In the data rows, the value 128 means zero.
Here are some rows, each followed by its group. Groups can overlap.
[124 111 114 106 107 109 132 165 111 109 132 110 128 158 122 114 148 141  97  90  77  79 105 123 145 179 152 126 152 159 138 128 118 110 137 155 154 151 122 117 135 138 116 112 106 116 138 147] RB
[157 110 111 141 160 156 117 111 154 112 113 157 127 130 120 118 120 125 146 163 146 138 128 121 123 107  69  68 107 132 137 114 107 140 148 115 110 119 119 146 149 119 130 156 147 131 150 157] Qz
[111 143 181 108 107 107 143 167 110 124 200 111 138 116 124 151 149 129 118 141 133  98  98 132 100 110 181 167 124 146 127 109 147 149 137 179 171 118 124 115  82  84  89  93 131 155 126 126] JV
[111 170 143 107 107 106 130 146 110 110 130 108 105 155 150 137 149 127 100 101  89  83  87 100 133 158 142 159 183 137 122 156 128 113 149 125 101 148 150 116 138 140  94 121 158 115 101 162] RB
[108 135 132 121 107 107 186 142 108 109 137 109 124 129 130 135 149 160 134 100  96 107 113 125 148 143 119 127 146 113 106 151 154 128 134 152 153 177 144  70  98 157 103  74 110 126 123 171] Zw
[136 111 121 105 107 107 122 163 110 109 133 110 133 174 131 121 156 140  86  88  79  74  99 112 124 172 160 118 150 179 146 123 118 117 127 148 155 130 109 134 146 109 103 138 129  99 128 179] RB
[131 111 126 105 108 109 178 155 178 121 128 110 144 130 136 180 171 138 109 121 103  89  95 118 122 130 140 142 137 101  99 147 156 122 126 143 127 133 139  89  82 127 119  94 113 154 164 174] Zw
[132 111 112 140 172 143 119 109 111 145 124 110 131 131  83  75 128 138 114 141 163 148 135 119 104 115 142 141 116 137 171 141 103 118 138 136 142 128  99 127 133 117 159 173 123  97 117 105] FW
[110 182 200 174 110 115 140 144 115 109 180 110 110 142 156 114 122 182 187 137 124 122 120 144 135 103 123 145 121  96  83  98 109 105 144 198 170 149 148  99  98 142 100  85 150 141  89 149] JV
[162 114 164 133 108 108 167 137 132 130 115 109 119 115 126 150 160 167 143 122 108 105 103 119 141 139 121 122 131 116 120 141 121 119 168 145 106 155 176  98  88 138 123 112 127  89  94 194] Zw
[134 141 119 139 153 159 108 109 110 158 117 137 137 110 124 135 117 113 122 137 163 157 133 144 148 117 134 156 132 109 110 109 127 129  91  88 117 140 149 143 138 158 158 131 127 116  92  75] Bm
[123 162 216 105 109 107 204 147 117 110 115 110 129 149 152 130 134 163 155 125 112 102  94 110  98 122 156 133 127 179 145  87 120 154 151 152 142 130 128  88  78 108 100 105 151 137 110 164] JV
[110 112 112 176 191 155 109 109 110 140 119 109 101  96 113 122 111 108 148 170 149 142 143 135 132 112  86 109 133 129 133 144 135 145 147 123 118 120 116 148 156 116 112 147 142 125 121 116] Qz
[124 113 113 120 129 107 157 109 109 154 112 112 138 131 109  97 100 103 139 155 128 133 159 129  98 128 148 133 121 153 170 127  94 141 162 122 120 141 127 109 100 104 168 169 113  94 132 128] FW
[152 111 110 124 138 111 148 110 109 168 112 110 148 113  81  95 123 106 113 142 154 149 135 112 110 117 136 147 134 130 164 150 100 122 153 118 122 151 121  88 115 143 154 141 120 127 135 100] FW
[110 111 112 131 149 113 105 108 117 142 173 129 139 120  95 106 116 108 127 150 151 149 143 117 110 117 124 146 142 113 124 146 124 107 124 138 141 131 110 124 125 117 155 162 124 121 135 107] FW
[115 145 124 124 128 163 107 111 112 123 124 136 137 144 131  99 111 135 117 112 153 149 127 154 161 116 128 150 134 133 120 108 129 130  85  92 138 140 130 126 126 160 173 126  98 124 124  74] Bm
[110 161 144 143 107 112 188 141 124 110 115 110  83 140 158 129 137 168 149 117 101 111 134 127 118 130 142 146 129 102 100 140 160 137 133 138 137 173 161 100  97 143 115  84 105 136 127 138] Zw
[116 109 118 109 120 109 108 110 170 148 114 203 167 129 152 161 111 109 144 127 124 134 139 129 103 106 150 151 123 134 137 116 119 116  90  82  92 103 130 140 120 136 167 155 136 121 113 119] Bm
[111 110 108 139 156 137 150 109 109 121 141 110 106 129 124 101 114 128 135 142 144 138 130 127 134 104  90 126 142 119 141 170 152 139 136 126 129 121  89 113 147 138 117 118 123 169 167 101] Qz
[110 127 127 141 107 107 114 169 187 110 129 109 102 103 128 162 163 149 123 125 126 125 120 105 119 145 128 119 148 108  62 135 195 136  98 146 162 148 160 136 112 125 125  92  92 142 143 110] Zw
[109 168 109 112 117 123 137 109 109 110 160 137 126 153 141 105  99 100 129 150 143 135 138 125 106 101 127 157 139 116 127 129 122 145 134  96 127 156 105  94 134 115 117 164 172 115 111 142] FW
[127 111 117 106 110 107 120 173 127 148 112 108 145 121 121 164 143  98 117 117  61  71 116 117 132 179 152 128 158 138 120 142 110 103 157 151 117 154 151 100 120 156 128 103 115 141 147 148] RB
[110 109 112 110 115 107 143 114 181 108 116 122 126 153 137  89  92 111 134 122 139 164 152  85 106 150 135 127 152 135 122 135 135 129 138 141 121 111 138 148  96  72 160 179 112 107 145 114] FW
[110 110 116 107 109 108 108 184 132 128 133 110 135 114 122 162 139  93 118 119  63  82 140 120 127 187 159 123 147 127 107 137 126 104 145 168 141 147 152 132 129 132 114 111 119 126 135 146] RB
[113 185 125 127 108 174 106 108 109 119 168 160 124 138 154 136 122 125 111 112 154 141 128 181 166  85 109 150  93  76 122 149 131 113 108 122 113  88 115 168 164 133 101 111 148 152 127 119] Xg
[111 155 124 113 108 181 107 110 110 109 155 136 158 131 127 127 111 107 104  99 129 141 151 192 173 114 123 125  81  99 145 129 108 133 140 138 136 113 114 148 169 130  68  94 143 130 112 154] Xg
[111 111 112 142 164 129 154 108 110 157 119 110  97 124 130 107 110 117 134 152 146 131 126 136 130  99  93 128 138 126 154 164 140 146 158 125  94 108 120 135 131 109 125 137 124 147 156 106] Qz
[111 111 125 106 109 108 107 187 152 109 139 111 129 133 129 150 139 105 109 113  67  81 130 119 133 190 159 123 158 146 103 126 137 112 129 168 156 138 141 140 128 116 119 120 106 118 143 144] RB
[152 109 118 136 114 151 124 111 110 177 116 150 137 126 120 117 135 152 114 104 141 133 124 177 166 114 119 119  74 126 187 136  82 115 142 127 103  93 120 140 142 149 142 118 114 137 135 127] Xg
[141 109 112 147 166 134 109 110 161 169 113 157 131 112 114 135 124 109 151 180 150 124 131 143 132  91  69  84 105 121 135 127 104 129 148 128 109 111 116 146 145 120 138 155 137 133 157 150] Qz
[141 156 117 125 132 160 107 111 119 124 123 147 139 132 131 118 119 118 107 116 164 157 127 147 150 117 134 151 127 118 106 100 133 132  84  91 130 133 139 144 130 147 165 132 111 123 113  77] Bm
[109 216 183 159 149 109 154 142 108 110 123 108 105 115 135 127 138 191 170 126 142 140  89  87 124 122 125 147 148 125 106 118 124 115 154 175 134 139 165 106  93 148 103  89 159 138  75 121] JV
[129 145 142 112 109 109 150 159 143 109 115 111 106 116 125 147 161 157 125 117 113 113 110 100 107 152 147 125 140 148 116 138 174 144 117 135 142 137 145 128 101 111 115 111 105 107 122 147] Zw
[135 150 112 112 133 137 108 108 109 123 120 136 152 107 110 136 121 112 115 115 144 156 139 135 134 127 150 156 128 130 137 119 130 127  86  98 134 122 116 130 145 155 144 133 131 113  89  93] Bm
[154 128 112 104 107 117 133 111 110 109 163 141 163 134 103 113 123 101 100 135 155 147 118 112 119 115 117 145 137 108 135 143 113 122 135 111 130 156  98  78 131 137 118 146 163 134 125 141] FW
[222 111 117 106 109 109 108 158 109 150 111 109 130 130 112 147 165 118  72 109 112  99  99 105 146 185 148 123 144 131 110 119 104 120 161 138 112 166 181 132 126 141 123 109 115 133 137 123] RB
[130 109 120 107 107 106 119 175 128 149 112 111 142 121 123 165 144  97 115 114  63  70 119 119 131 180 152 127 156 137 124 137 112 102 154 153 119 155 153 100 119 160 131 102 115 139 149 149] RB
[165 163 212 106 107 109 140 149 133 109 164 109 145 130 130 150 152 147 125 128 130  97  60 101 118 123 133 139 163 182 133 112 148 143 131 171 151 102 120 112  79  81  96 120 155 120 105 179] JV
[117 110 206 142 131 107 126 162 146 212 112 110 139 100 100 135 149 166 177 178 121  78 112 161 109  93 145 119 108 171 152  82  90 121 141 184 170 127 138 112  81 126 158 116  97 112 114 143] JV
[110 166 110 106 110 120 145 110 111 107 171 147 128 172 145  90 102 121 127 128 142 147 134 106 111 110 118 155 150 106 127 149 120 117 132 119 123 137 107 110 124 107 121 170 169 118 120 149] FW
[205 154 110 106 129 132 119 143 110 110 112 110 114 168 125 109 178 178  84  78 113 118  99  80 121 179 151 103 116 137 131 116  85  93 140 145 131 142 151 153 159 140 116 131 135 116 121 141] RB
[110 112 112 133 152 122 107 110 156 108 127 148 133 137 117  95 105 125 150 142 136 155 152 106 109 133 113 120 142 129 120 125 117 111 121 138 143 127 108 127 124 108 157 178 135 103 122 130] FW
[166 153 190 168 159 121 137 140 109 155 116 110 113 115 124 130 158 184 156 149 158 127  97 112 108 108 141 123 105 141 124  79  96 129 149 159 144 146 166 125 101 133 124 105 144 132  88 123] JV
[180 112 126 107 109 108 175 137 144 156 111 110 125 116 127 173 185 157 115 122 122 105  90 103 104 119 141 144 127 108 128 154 136 119 140 124  96 132 165 114  94 129 121 111 133 132 131 169] Zw
[112 114 111 160 162 147 107 116 131 109 114 137 102 119 140 124 100 112 156 159 134 152 164 117 110 121 102  97 117 117 127 136 134 139 144 134 120 102 112 163 158  89  99 160 155 122 130 138] Qz
[110 140 155 157 178 195 107 111 113 142 115 150 106 116 151 141 118 129 146 147 151 142 144 167 137  96 117 117  90 119 127 101 127 143 103  91 104  94 135 199 176 131 122 137 141 120 103 105] Xg
[136 140 111 120 109 156 107 109 111 127 154 120 161 118 103 117 121 109  98 115 150 143 135 169 159 124 152 153 117 129 137 110 118 129 100 111 149 140 118 126 136 143 145 127 115 108  97 101] Bm
[112 109 112 106 131 107 106 166 126 190 115 110 125 128 132 168 154 111 124 141  81  74 121 123 109 149 157 140 135 106 108 139 100  88 143 139 110 153 160 122 145 170 128 115 141 139 129 137] RB
[186 111 111 106 140 106 109 111 224 109 114 167 149 124 114 133 119 102 128 158 162 161 131  86 117 132  93 110 152 119  87 115 129 119 120 119 120 121 135 148 113  93 169 187 137 113 137 129] FW
[111 109 124 108 108 107 112 110 142 143 114 195 179 135 136 142 108 119 154 118  98 115 140 146 124 114 149 139 111 156 174 126  87  98 108 110 102  94 109 115 117 146 175 158 135  99 105 160] Bm
[113 165 186 163 108 109 132 156 159 110 148 113 120 138 149 130 140 176 164 139 132 125 123 129 113 114 141 119 104 114  74  61 121 131 122 174 182 141 137 119 102 120 109  99 141 151 121 133] JV
[112 111 141 105 109 108 182 150 166 157 129 109 122 145 152 161 164 145 122 140  98  68 111 145  93  93 157 155 115 109 125 144 156 134 117 129 135 140 139 104  91 119 130 104 105 143 165 163] Zw
[110 110 111 154 135 125 145 109 110 130 141 129 133 133 119  93  97 116 141 136 138 163 158 116 118 125 123 148 135  89 117 146 102 105 150 135 126 158 130  89 126 148 139 142 148 136 120 109] FW
[162 187 111 107 124 130 108 137 110 109 131 111 109 155 126 120 172 155  82  97 123 102  86 102 142 164 136 137 152 124 109 126 113 108 128 130 133 160 143 132 163 149  94 120 146 121 105 137] RB
[111 140 111 106 108 115 182 109 109 108 194 110 134 169 119  76 120 118  80 113 160 143 119 128 123 104 138 177 144 112 144 156 130 136 139 117 143 150  93  80 108 123 133 134 128 160 164  97] FW
[110 109 111 171 213 140 107 122 153 148 118 121  93  94 132 130  99 115 184 176 132 152 158 115 113 115  81  92 140 127 113 136 145 139 133 119 115 120 125 148 153 135 134 137 132 142 142  93] Qz
[109 110 135 148 110 154 107 123 111 126 112 122 129 110 131 121 101 124 134  97 122 153 166 164 161 143 134 104  93 132 144 126 132 132 121 143 132  92 126 170 142 125 125 103  95 139 141  98] Xg
[153 154 113 108 109 107 108 109 160 109 112 217 162 165 164 140 118 130 112  90 132 155 127 111 120 124 152 145 106 112 132 116 103 108 101  99  93  89 128 147 119 115 151 163 150 127 123 136] Bm
[108 115 142 123 153 146 105 111 116 173 120 139 121 109 146 153 121 119 126 131 152 141 120 149 154  97 104 143 128 107 121 145 156 131 102 104  93  84 139 175 152 137 129 110 121 158 136  83] Xg
[134 111 110 148 121 129 159 110 110 165 142 112 129 145 116  92 114 113 109 141 166 151 130 136 135 109 119 155 138 100 121 129 105 137 157 111 115 169 144  94 103 135 159 142 120 142 144  92] FW
[150 110 112 108 109 107 133 164 130 109 124 110 140 174 131 126 165 143  84  88  84  77 103 115 125 169 152 112 142 164 125 109 121 114 111 137 164 146 108 116 141 130 113 116 115 138 162 152] RB
[110 129 111 121 109 122 149 110 109 108 150 139 138 153 136  92  97 108 131 134 137 153 151 117 111 120 132 145 131 111 129 134 109 128 141 126 131 147 112 102 122 113 128 157 149 120 129 136] FW
[113 110 113 139 167 126 155 114 108 165 114 107  86 134 133  96 108 119 142 164 142 121 139 151 107  92 117 130 122 145 164 149 142 161 150 121 112  97 110 153 129  95 139 148 108 143 170  96] Qz
[159 156 169 106 109 149 107 110 108 108 113 122 152 124 135 141 108 103 114 112 126 134 135 164 170 137 119 101 107 151 155 107 128 163 128 103 110 112 117 142 146 123  93 110 140 126 117 153] Xg
[110 125 125 113 107 107 152 164 153 109 144 108 115 122 139 149 148 139 120 109 101 113 130 119 116 149 147 128 138 114  81 137 185 134 113 154 171 152 144 113  97 114 103  84  98 145 151 142] Zw
[110 112 112 173 210 172 115 123 110 109 113 109  77 125 128  92 112 140 152 156 148 149 156 122 104 119 117 101 118 151 143 132 154 153 121 124 142 101  98 172 160 101 125 153 117 132 149  87] Qz
[112 129 111 106 110 116 158 110 138 110 182 129 128 176 140  74 107 127 116 129 153 138 111 118 128 110 106 151 162 128 115 135 140 132 116 112 141 133  98 106 109 107 154 165 131 134 154 124] FW
[122 109 144 125 106 108 145 159 159 137 112 109 117 101 118 154 157 158 150 122 103 110 114 109 128 152 132 122 141 126 118 153 149 108 142 166 124 131 160 119  87 127 137 112 101  96 111 165] Zw
[151 111 114 150 156 162 138 109 110 148 115 111 108 110  95 101 127 123 106 146 170 144 116 132 148 108  90 123 125 125 163 161 117 148 174 126 102 126 125 129 146 126 106 130 144 132 131 122] Qz
[146 133 185 160 156 116 117 147 111 153 132 110 119 114 112 126 159 189 155 152 154 117  89 123 119 104 129 131 118 138 128  97 107 113 140 180 156 131 148 128 103 134 125 110 137 114  84 135] JV
[109 112 138 132 124 128 151 110 112 119 150 110 101 135 140 102  94 107 139 147 138 129 127 143 152 109  77 127 156 127 134 160 146 147 164 129 103 117 126 125 120 108 119 131 127 144 154 127] Qz
[142 187 159 109 111 145 106 111 108 109 113 126 125 117 152 151 111 115 128 108 132 153 132 131 145 132 121 116 121 144 140 116 150 157 113  89  92  97 131 159 153 131 104 113 144 148 122 111] Xg
[130 142 110 104 124 131 107 156 109 110 128 109 119 158 133 128 161 156 106 102  96  98 114 107 118 163 151 114 123 123 111 113 100  92 123 146 150 150 134 149 170 135  98 130 146 114 110 152] RB
[113 158 160 188 163 150 106 153 144 109 114 111  74  96 126 141 153 166 161 150 125 124 137 117 109 149 145 104 125 139  98 100 158 155 122 130 147 162 173 153 127 122 123 130 115  68  74 137] Zw
[143 114 132 108 106 105 169 147 162 143 115 109 110 130 132 156 181 169 118 127 126 100  89 113  99 112 145 137 125 123 118 138 163 136 114 120 126 133 144 122 101 124 134 114 108 137 142 141] Zw
[111 159 111 152 162 180 142 111 110 110 119 111  88 132 117  85 116 131 111 143 168 145 115 136 144 106  94 127 131 130 157 153 137 162 163 117 114 130 115 134 150 110 102 139 141 129 129 118] Qz
[111 128 111 114 108 121 132 111 118 110 211 110 134 160 123  85 107 102 101 140 155 130 118 143 145 116 115 145 163 134 117 119 140 150 127 120 151 149  96 103 111  95 141 166 127 120 145 129] FW
[109 182 145 150 123 199 107 110 110 109 125 136 121 124 143 122 109 137 140 121 141 141 137 181 179 100  97 131 102  95 138 137 111 120 130 123 113 112 123 149 174 152  93 112 154 115  86 140] Xg
[144 179 142 105 108 136 124 110 109 110 114 125 132 130 149 133 112 130 115  83 131 158 122 126 160 144 117 116 119 133 148 143 139 139 125 116  91  83 128 156 137 122 108 108 135 147 125 120] Xg
[202 110 158 106 107 107 188 140 110 161 114 110 126  99 110 166 169 136 118 127 109  93 106 113 110 140 162 129 126 160 160 135 130 160 170 122  93 147 176 104  77 114 120 111 111  94 107 173] Zw
[143 141 160 175 146 132 108 153 136 134 114 109  79  88 116 148 161 155 141 148 132 123 127 116 112 151 154 116 126 141 105 109 159 162 135 128 135 159 183 155 113 110 126 124 105  82  88 130] Zw
[112 125 133 111 108 173 107 109 109 110 154 125 151 125 122 116 105 116 126 106 115 125 157 204 177 108 125 129  88 114 169 140 112 120 137 146 146 111  95 131 163 140  79  92 134 126 109 157] Xg
[134 111 111 187 184 158 107 109 108 167 115 111 113  85  91 133 131 103 129 182 161 137 148 148 122 110 110  98  98 128 145 126 119 151 146 123 134 122 104 150 165 114 108 145 144 127 134 116] Qz
[110 110 126 124 144 106 109 164 117 158 119 110 107 124 130 144 146 121 121 131  97  94 116 123 138 162 136 136 154 110  91 125 119 102 147 143 120 167 176 137 145 163 126 108 125 122 114 119] RB
[112 209 195 182 116 112 109 147 109 119 180 109 107 109 137 131 133 164 157 136 152 143 109 116 130 124 135 151 133  94  79 109 127 113 157 199 150 136 177 139  93 112  93  98 150 133  78 120] JV
[135 192 122 107 112 115 124 110 110 112 112 158 159 118 144 149 103 113 137 108 129 155 131 118 138 123 132 167 140 121 150 138 106 118 127  79  72 142 148  95 128 182 128 121 173 120  65 129] Bm
[131 116 111 144 108 105 157 153 135 145 114 110 113 103 124 162 169 161 133 115 113 123 118  97 114 146 143 130 125  97 101 153 149 115 135 145 126 147 164 106 104 147 123  91 114 138 127 143] Zw
[110 111 132 157 108 106 117 165 175 202 113 107 118  92 108 156 158 139 148 149 103 102 154 148 109 137 155 112  94 111 111 123 128 116 140 172 151 146 176 141  90 117 148 104  68 108 142 142] Zw
[112 147 143 163 120 201 109 110 109 110 113 134 119 126 142 117 108 139 140 113 136 154 160 172 161 130 119  94  81 127 135  91 109 147 121 105 130 131 126 147 162 159 122  96 118 144 123 102] Xg
Group Zw spreads out most along one direction. Which 3 other groups' directions of most spread are closest to that one, closest first?
Qz FW JV
Which 4 groups are nearest to each row below, nearest first, going by the average distance to the group's rows?
[110 182 109 157 129 189 109 109 110 125 115 120 124 103 126 126 112 134 129 105 140 165 148 157 166 124 118 129  95  96 146 151 118 118 137 127 110 119 133 140 172 171  93  86 143 142  90 106] -> Xg Bm Qz FW
[125 116 142 135 142 143 106 110 109 145 111 141 130  99 135 147 116 126 139 114 133 151 144 146 154 127 117 119 105 126 151 141 127 116 121 127  97  75 131 180 153 122 128 129 133 121 105 119] -> Xg Qz Bm FW
[111 208 174 154 108 127 122 140 119 109 142 109  84 128 148 132 137 131 112 119 123 125 136 141 139 160 162 139 121 102  86 117 161 164 159 152 145 161 187 154  90  69  86 118 115  80  93 171] -> Zw JV RB Xg
Group Bm spreads out most along one direction. Which 3 other groups' directions of most spread are closest to that one, closest first?
Zw JV FW
Group JV spreads out most along one direction. Which 3 other groups' directions of most spread are closest to that one, closest first?
Zw Bm RB
Which 5 groups are nearest to each row below, nearest first, going by the distance to the centre of the group?
[117 111 111 125 159 121 107 162 121 152 138 109 106 137 112 121 165 145  99 125 116  91 100 130 141 153 132 124 146 125 100 124 122  96 116 150 158 156 150 145 153 158 143 113  93 128 143  97] -> RB Zw FW Bm Qz
[108 109 138 105 107 106 156 173 186 121 115 109 127 109 136 179 155 128 141 130  84  97 133 110  91 145 167 126 127 134 117 133 166 139 124 142 137 129 144 114  85 108 124 107 104 126 147 159] -> Zw RB JV FW Bm
[136 110 201 157 128 105 124 164 156 141 119 108 115 121 124 125 147 175 157 150 149 118 100 124 120 121 144 122 118 146 108  71 122 136 134 179 167 130 152 138  84 107 134 110 112 127 111 117] -> JV Zw RB FW Qz
Which 3 other groups have their centres nearest to the centre of group Qz, nearest first?
FW Xg Bm
Which 4 groups are nearest to each row below, nearest first, going by the distance to the group's nearest row?
[120 151 112 104 116 128 130 110 110 110 112 138 148 139 129 119 110 128 126 101 129 148 140 128 129 138 157 144 131 158 149 109 128 138  86  82 131 135 110 109 133 168 159 115 114 138 121  82] -> Bm Xg FW Qz
[111 147 117 107 108 121 106 111 127 108 167 154 151 139 149 129 100 104 126 112 125 143 150 153 129 117 153 164 130 123 122 126 150 117  76 118 144 101 110 151 131 113 142 142 122 114 111 108] -> Bm FW Xg Qz
[111 137 113 124 109 141 106 110 109 128 119 153 150 133 137 121  99 116 130 102 132 160 153 148 146 134 144 150 120 105 126 121 113 113 116 118 123 134 147 125 119 150 157 122 114 126 107  98] -> Bm FW Xg RB
Which 4 groups are nearest to each row below, nearest first, going by the distance to the centre of the group?
[111 110 120 108 106 106 108 112 143 128 152 149 167 130 142 139 101  94 121 108 126 141 133 134 147 122 130 171 161 121 120 147 146 109  95 118 112 106 136 131 103 133 165 119 105 134 127  99] -> Bm FW Xg Zw
Which 5 groups are nearest to each row below, nearest first, going by the average distance to the group's rows?
[127 143 110 106 107 111 106 112 110 111 154 156 179 120 118 143 119  83  97 114 129 134 146 158 131 127 170 154 114 128 140 108 122 131  95 105 144 126 102 119 136 127 119 133 146 118 106 127] -> Bm FW Xg RB Qz
[151 176 162 109 107 117 107 110 109 109 113 125 133 109 154 158 108 102 126 105 127 153 134 128 148 138 122 122 120 137 153 141 137 145 140 107  68  82 149 162 135 115 102 121 151 139 109 127] -> Xg Bm Qz FW RB
Group Qz spreads out most along one direction. Which 3 other groups' directions of most spread are closest to that one, closest first?
FW Zw Bm
Group Xg spreads out most along one direction. Which 3 other groups' directions of most spread are closest to that one, closest first?
FW Zw Qz
Which 5 groups are nearest to each row below, nearest first, going by the distance to the group's nearest row?
[110 112 128 138 193 126 106 161 146 149 113 109  99 126 125 139 153 146 138 140 100  95 118 116 129 157 126 110 139 127  96 112  95  92 131 139 127 156 164 156 164 162 138 141 131  95  96 137] -> RB Zw JV FW Qz
[131 122 132 109 110 109 107 166 157 110 125 110 121 155 147 140 147 134 115 115  92 100 119 111 140 177 135 105 144 117  75  99 114 109 119 138 148 163 148 137 153 140 105 128 144 115 121 160] -> RB Zw JV FW Xg
[110 112 111 129 149 133 107 109 114 168 111 162 149 107 129 147 110 108 139 132 141 156 145 142 136 118 135 157 127 106 115 120 120 109  93  95 115 135 144 133 136 165 158 128 130 124  96  86] -> Bm Xg FW RB Qz
[126 151 117 131 107 162 106 111 109 109 127 138 138 126 119 113 125 147 114  85 135 152 131 155 169 137 120 113  95 126 154 142 125 114 117 150 131  71 100 170 159 115 112 121 130 123 121 130] -> Xg Bm Qz RB FW
[123 109 110 150 174 153 118 110 110 128 136 145 134 141 104  84 120 138 132 151 164 146 125 130 128 100 101 134 133 120 129 127  99 112 124 113 140 150 108 103 134 149 162 170 139 112 122 120] -> FW Bm Qz Xg JV
[145 111 109 149 127 112 123 110 110 142 132 138 147 118 102 117 118 106 116 133 148 166 155 105 105 134 141 134 119  96 124 140 108 111 145 131 132 145 118 110 121 125 132 148 150 141 133 106] -> FW Bm Qz Zw Xg
[113 117 173 107 109 122 108 114 110 108 164 125 165 127 141 147  98  84 117 106 106 118 148 193 178 127 121 123 108 135 153 130 133 143 131 141 127  91  99 145 137  94  76 118 139 113 116 184] -> Xg Qz Bm FW RB
[108 109 110 153 160 124 128 114 108 167 126 110 110 105 111 115 117 108 132 157 145 138 142 139 124 109 104 120 125 126 149 159 140 140 151 138 123 111 105 132 142 123 123 125 119 157 164  97] -> Qz FW Xg Bm RB
[109 126 151 139 159 164 109 110 112 170 112 148 111 116 159 147 113 121 141 132 144 150 144 148 134 107 122 124  93 116 139 119 124 145 121  92  82  99 156 180 152 135 134 120 133 143 124  95] -> Xg Bm Qz FW RB
Which 3 other groups have their centres nearest to the centre of group Xg, nearest first?
Bm Qz FW
